Each row is where one point has got to under a steady rotation. How many ticks took it there?
The counts run from 0 to 378.
[128 108 127 102 102 139 177 130  85 133 114 125  94 146 101  84 124 112
 130 172 174 148 134  99 147 114 116 101 101 119 123 147 127 103 114 133
 201 116  58 190 134  81 118 155  83 126 109  97 127  73 132 125 132 129
 120 126 121 142 127 158 142 110 121  92 113 100 106 135  83 138 141 182
 132 159  99 149 130] | 220
[152 106 119 109 105 158 172 102  70 130 126 112 105 168 107  81 121  99
 126 148 176 152 103 146 143 136 137  77  89 140 113 141 133 133 124 143
 183 114  60 130 118 109 147 160 102 137  75 104 141  62 125 134 146 139
  76 113 146 132 151 135 114 102  87 114 139 138 111 121 108 143 163 143
 135 142  95 133 117] | 38
[135 157  94  81 128 146 145 148 105 148 126 126  61 131 118 109 168 120
 158 176 149 171 132 126 175 144 134 105 107 102 107 154 102  83 133 164
 137  73 101 202 124 123 129 151  91 110 100 105 146 108 152 166 125 105
 106 102 120 150 121 106 134 168 144  62 116 149 127 152 116 104 115 136
 122 152 111 129 118] | 300
[118 119  96 119 105 156 149 134  72 144 113  98 108 124 149 138 151  93
 152 164 170 147 100 135 132 102 145  94  93 145 124 166 134 105 110 139
 135  89  98 189 119  81  90 122  92 110 108  89 133  56 122 115 100 113
 101 101 109 121 115 124 157 155 124  79 137  99 115 152  97 117 128 109
 105 166 122 114 100] | 342
[167 138  68 137 100 162 167 131  84 176 118 120  97 117 153  95 122  73
 137 157 141 161  89 130 161 112 123 100  89 149 137 161 115 109 121 158
 132  64 132 171 108 105 107 131 137 115  98  86 158 109 104 121 112 118
  99 117 104 121 114 133 153 115 142  84 146 123 101 175 123 162  97 158
 124 162 116 111 109] | 166
[205  91  79 156  92 160 165 113  83 140 149 105 127 157 160  81 116  88
 154 155 146 173  89 140 136 120 140 107 102 152 107 141 137 123 138 154
 150 112  98 151 110  99 129 156 122 132  83 105 135  94  90 117 127 125
  88 105 136 117 121 140 138 100 117 110 146 133 106 159 133 173 126 133
 126 156 131  98 121] | 163
[180 127  65 128 130 129 143 126  70 118 165 144 123 159 132 107 148 133
 156 181 145 168 122 149 159 116 141 133 114 104  92 117  95 100 161 146
 185 122  87 139 107 134 146 149  97 158  55  93 107  94 120 153 140 135
  78  99 124 128 135 121 121 142 126  83 138 165 119 143 107 119 118 132
 129 147 121 105 137] | 284
[130 134 115  87  85 164 129 129 102 146 120 114  93 144 152  91 146 134
 135 160 168 184 141 111 141 128 110 112  88 135 102 156 150  94 146 145
 181  92  81 202 121  84 103 171  92 113 121 108 126 104 110 127 128 122
 125  89 131 123 137 165 175  98 117 100 119 108 112 141 115 157 122 148
 132 154  98 144 123] | 216
[153 143 110 116 136 191 151  78  94 146 146 137  78 113 132 105 148  89
 198 158 146 174  79 121 143 115 147  84 123 136 135 165 148  90  99 168
 121  86 121 169 123 124 110 138  94 120 114 105 116  90 108 132 136  90
 106 106 126 153 105 116 148 130 117 103 121 148 134 163 123 148 154 148
 136 164 105 122 123] | 134
[209  87  75 139  92 152 172 133  77 140 137 105 109 149 161  82 107  95
 134 165 160 170 105 142 147 132 122  90  95 147 110 156 134 128 133 138
 158 108 105 167 121 105 118 154 113 108  92 118 138 121  98 127 124 128
  89 101 126 115 110 168 146  96 132 109 143 127 100 166 125 181 114 135
 110 151 127 106 122] | 164
[135 151  80  88 128 182 121  92  86 143 131 130 112 116 135 106 161  86
 156 145 148 197  94 170 137 128 124 110 119 131 143 152 131  82 105 151
 155  94 108 145 135 128 102 112 101 152  79 116 134  75 105 120 154 106
  73  92 133 159 131 142 142  97 105 112 150 143 109 154 119 125 147 138
 130 159  84 145 144] | 245
[160 120 106 112 101 156 155 113 110 140 157 136  86 137 132  62 126 115
 157 155 158 189 116 126 165 121 111 120  78 135  99 130 127  97 158 149
 167  86  85 166 121 124 135 171 103 141 102 105 127 112 123 147 133 114
 132 114 139 144 127 174 140 109 103 117 111 162  96 153 126 185 151 187
 158 146  95 143 135] | 205
[172 134  76  95 116 140 180 153  70 138 117 136 102 148 126  89 119 129
 145 173 160 161 106 134 158 139 119 114  88 109 104 144  83 107 139 131
 176 102  93 176 100 159 129 131 109 131  67  93 123 104 126 188 121 145
 100 114  91 130 130 125 113 163 136  88 139 160 103 155 100 133  99 160
 115 145 101 111 115] | 280
[144 111  99  84 127 177 173 134  84 124 118 124  80 117 127 126 154  86
 183 155 183 144  96 118 141 149 135 101 127 115 122 186 128 109 103 142
 130  97  92 200 125 101 115 131  88  93 104 108 122  73 140 144 112 105
  89 111 130 136 106 123 131 156 126  99 108 124 146 153 117 109 139 130
 116 152 124  99 117] | 137
[129 143 113  82 116 150 158 126  74 145  98  97 104 120 105 104 124  82
 122 138 151 164 109 134 140 119 127  99 117 139 142 156 100 100  83 148
 161  78  86 170 125  96 106 112  93 132  85 101 163  54 128 141 140 113
  96 119 121 152 141 132 146 111 119  99 142 119 124 147  98 105 127 168
 117 164  86 155 101] | 240
[138 101  95  94  91 128 134 150 114 129 135 109  89 146 118  79 143 101
 132 162 168 147 136 122 166 120 113 121  90 125 102 137  99  98 143 143
 159  80  70 177 135  88 151 175  83 122 107 113 165 102 127 122 139 139
  82 112 148 129 123 167 142  85 111  80 126 149 128 143 121 143 139 156
 140 151  95 161 129] | 202
[163  70  83 124 113 155 186 122  96 126 129 121 116 125 130 116 124  77
 167 155 173 143  73 148 147 137 140 109 101 119 117 136 103 119 117 105
 145 111  85 163 115 127 109 116  79 122  69  89 128  44 126 139 102 123
  88 125 127 126 114 134 120 148 110 106 134 150 109 150 105 131 156 144
 126 162 130 115 115] | 354
[161 139  72 104 120 171 127 105 103 145 134 145 119 139 146 110 154  83
 146 162 132 168  84 164 143 138 127 129 123 134 125 137 108  97 124 147
 173 106  79 142  99 126 148 132 128 136  60  84 142  72 108 124 154 132
  61  94 147 133 148  90 105 121 106  89 150 137 109 147 148 119 122 124
 142 157  92 122 137] | 264
[154  98  93 108 103 163 164 126  90 154  88 111  99 120 144 115 129  70
 153 142 165 150  92 141 162 139 129  85 114 131 143 166 116 104  75 151
 125  89 110 187 110 119  94 114  85 103 102 104 146  80 130 135 102 119
  93 115  95 141 108 116 161 143 139  86 132 127 109 161 119 129 141 144
 109 168 112 119 106] | 351
[160  99  58 101  95 167 158 128 102 142 120 138  99 136 158  87 132  72
 160 148 171 153 105 154 162 152 120 104  75 124 130 163 125 108 126 129
 136  80 120 159 130 145 106 149  97 105  95 129 139 119 119 130 123 132
  75 116 110 127  96 171 139 114 111 107 158 149 108 174 129 187 140 173
 122 148 106 134 129] | 369
[156 125  79  99  89 112 162 151  86 130 109 113  99 147 114  88 116 108
 134 150 162 154 117 135 178 162 122  97  89 115 119 129  79 114 119 139
 156  99  84 177 125 135 119 138  89 121  73 109 152  90 135 167 124 149
  82 126 105 158 122 125 117 155 138  92 143 143 117 160 120 124 106 151
  92 144 104 129 104] | 76
[157 151  77 106  88 128 148 145  87 116 122 125 102 165 137  93 149 121
 162 151 158 174 130 125 167 166 119 114  79 108  99 129 124  85 160 153
 153 107  83 194 115 135 146 164  94 127  82 108 110 100 136 152 119 136
 103 109 120 162 112 123 125 182 146  97 128 130 125 168 130 114 101 131
  97 138 122 120 106] | 85
[126 127 114  97 127 176 156 105  94 133 147 127 117 131 126 110 154 107
 165 151 165 170  98 144 134 117 131 121 100 143 108 133 133  98 148 134
 165 107  72 128 113 111 133 149  84 165  63  94 133  43 135 141 141 114
  85 107 147 132 162 136 131 115  88 125 130 155 126 138 107 121 181 140
 162 152 100 134 133] | 28
[132 156 100 100 122 153 150 140 102 149 133 118  66 131 116 109 169 116
 160 174 130 158 109 118 173 122 144 118 116 119 103 138  99  72 142 166
 118  72  94 186 105 118 133 150  99 135  92  87 154  92 147 163 123 110
 114 112 128 143 138  95 124 170 128  68 118 150 140 155 112 100 124 116
 134 154 112 115 113] | 301
[152 125 107 109 101 158 135 124  88 115 144 136  99 169 160  87 147 149
 177 177 149 187 119 111 154 130 137 121  82 121  73 136 133  99 150 126
 157 111  89 192  94 131 113 168 100 137 103  93  94  98  89 166 116 122
 120  89 136 116 131 123 143 161 112 110 121 159 124 144 133 142 125 150
 143 130 113 116 120] | 103
[137 143  86 100  81 129 142 162  99 154 113 103 109 136 141  90 157  93
 142 144 153 159 135 112 165 121 108 127  98 130 107 151 118  72 146 172
 140  65  88 187 131  76 141 163  88 132 110 108 156 100 156 117 118 124
 107 125 116 143 124 151 165 121 152  85 109 114 143 165 119 124 121 161
 143 155 110 139 115] | 198
[148 117 118 126 119 139 186 136 102 143 144 122  86 126 107  86 131 108
 148 182 146 165 106 135 161  90 127 132 107 112 103 113  90  87 125 153
 176  96  67 161 113 118 134 137 101 161  80  76 136  65 148 135 120 116
 135 132 114 134 120 150 145 127 114  93 101 145  90 145  84 133 150 174
 148 164 106 137 116] | 5
[160 145  94 137  99 129 174  99  69 150 111 127 120 144 123  98 106 105
 130 154 150 163  89 131 150 118 137  78 101 134 127 128 117 109 109 153
 174 114  74 137 111 118 116 131 113 145  70  62 124  73 137 133 142 139
 102 131 108 147 152 102 108 147 125 102 151 111 104 137  85 133 129 159
 124 170 112 106 115] | 56
[152 113 114 123 120 133 152 112 102 120 138 142  88 164 120  87 140 116
 167 175 133 148 100 110 177 123 137 136  95 101 102 119  92 100 137 146
 164 117  70 182  89 126 168 152  99 128  94  77 106  82 126 169 124 129
 101 116 150 147 119 102 113 174 116  71 103 165 126 128 130 112 131 155
 139 146 102 118 128] | 98
[138 101 122  93 106 125 154 137  94 104 127 115  72 165  99  95 135 110
 141 180 174 135 132 111 175 136 143  93 119 116 106 161  98 114 120 125
 144 104  55 186 122  92 142 156  79 114 114  84 141  91 135 157 129 133
  86 132 130 132 115 116 130 145 118  70 111 155 137 127 122 136 150 139
 121 137 108 145 127] | 313
[112 157 105  84 122 169 121 128  84 133 134 134  77 133 148 113 164 115
 181 165 158 178 112 124 164 114 123  95  92 132 134 189 139  86 138 124
 127  70 105 193 111 106 108 140 108 126 127  90 127 101 119 158 112  97
 105 102 121 134 119 112 156 158 126  74 116 165 122 140 131 150 143 137
 136 139 101 132 126] | 319
[156  92  95 138 114 162 184 107  89 137 113 117 115 117 133 119 127  69
 166 151 154 151  60 145 158 119 151 102 110 135 124 130 104 114  95 142
 128  87  92 158  94 133 115 105  88 125  71  76 138  44 126 138  99 117
  97 122 119 137 125 114 131 152 111 107 125 144 117 157 118 125 147 153
 130 170 125  96 103] | 353
[164 144  66  81 109 161 131 124  88 165 104 121 115 124 148 122 139 116
 144 141 161 198 113 154 165 165 113 101 114 119 135 158 118 111 120 132
 158  94 109 177 112 140  87 124 108 113  83 108 149 106 127 162 130 121
  82  85 111 145 146 124 133 133 143  81 154 136  98 160 120 127 110 141
 108 160 106 103 127] | 63
[149 135 106 112  99 165 111 103 105 122 162 135 105 161 166  98 157 129
 176 173 130 183 104 118 164 118 139 132  88 126  97 125 127  86 151 139
 149 102  99 180  81 125 128 165 111 140  95  79 114  96  77 156 126 121
 109  81 149 120 140 109 144 147 110  84 121 167 124 139 144 132 134 138
 154 139 102 117 124] | 102
[165 121  83 108 120 152 188 124  86 141 110 149 102 143 109  91 121  89
 152 156 163 148  89 149 145 161 114 106 112 116 132 136 113 114 110 147
 184 132  61 152 122 133 163 134 121 131  64  95 116  72 131 153 147 143
  87 131 130 151 127 105  96 147 119 112 131 135 113 154 122 116 128 153
 117 162 105 117 117] | 261
[147 113  74  95 107 131 161 153 120 165 121 125 104 108 130 100 156  72
 152 151 145 150 106 125 184 117 109 139 118 124 115 133  71  80 131 153
 133  56 105 188 112 113 133 131  95 116  87  90 179  90 159 137 127 114
 103 124 130 143 131 143 136 122 140  67 116 145 128 161 120 114 116 168
 139 161 113 131 122] | 189
[139 166  77 108  83 160 143 121  65 175  95 116 114 133 146 112 125 101
 108 150 166 164 119 129 145 134 122  73  87 143 135 168 130 103 108 146
 171  88  96 174 121 104  87 136 110 121  86  87 147  96 127 125 143 132
  94 109  89 132 151 104 134 123 131  93 166 101  99 152 105 138 103 135
 114 165  94 117 112] | 54
[118 174 119 104  95 135 137 116  84 136 131 116  73 149 135  97 152 106
 158 183 145 160 124  97 168 119 139  77 107 134 109 168 124  72 121 165
 114  69  98 187 113  84 130 160  83 136 117  81 140 114 135 140 135 123
 110 121 113 145 127  96 161 160 140  78 119 137 149 160 127 141 136 151
 128 149 103 140 117] | 310
[167  99  59 121 109 154 182 146  90 137 112 139 122 143 141 104 144  72
 171 140 173 134  91 143 167 147 111 128  77 104 118 152 101 108 136 147
 166 100  99 169 135 139 149 153  92 121  82 116 113  82 158 130 107 137
  88 132 115 140  92 157 122 158 126  95 116 138 127 161 112 134 131 164
 120 153 124 103 130] | 373
[107 128 109  51 125 168 155 146  98 153 108 123  99 122 110 118 165  90
 146 139 179 139 109 146 140 126 120 118 117 126 125 168 112  98 117 133
 158  76  74 164 116 106 136 133  82 133  87 103 160  51 160 140 129 116
  91 111 125 134 154 141 144 115 111  85 120 135 133 139  99 104 156 141
 145 151  86 140 124] | 26
[126 116  92  85 108 132 134 146 104 124 152 126  81 148 129 116 171 138
 151 196 176 146 143 111 157 148 146 113 111 108  87 130 111  83 162 113
 140  98  73 182 133 107 127 157  55 119  92  93 138  96 129 144 146 131
  78  95 136 123 120 120 113 141 120  76 145 151 137 145 109 110 140 104
 116 142 122 129 128] | 304
[193 157  90 127 103 146 141 135  81 148 147 106 106 161 150  93 139 140
 147 173 122 198 124 122 167 127 148 107 101 131  79 122 115  82 153 184
 155  92 117 160  98 134 132 157 106 156  72 105 122 107 111 154 133 124
 110  91 113 128 146 113 145 155 141  94 138 147 131 165 127 135 105 130
 129 140 121 107 110] | 288
[138  91 108 113 132 135 186 141 111 136 139 131  79 133 111  95 141 118
 150 174 169 153 123 139 164 107 126 132 115  94  98 118  90  94 121 131
 187 108  59 166 125 122 137 144  79 147  90  92 119  71 147 128 126 127
 123 129 116 138 113 168 134 114 109  78 109 139  88 133  80 129 151 161
 129 164 105 141 135] | 6
[143 125  70  88  99 148 145 128  84 131 121 112 120 150 134 108 144  92
 127 165 182 153 112 147 112 162 131 104 116 133 113 144 121 111 117 139
 174 114  66 160 134 100 123 134  85 124  71 112 144  61 106 114 161 146
  66 103 134 134 127 134 113 102 115 105 167 107 126 149 117 112 134 114
 102 159 103 151 116] | 253
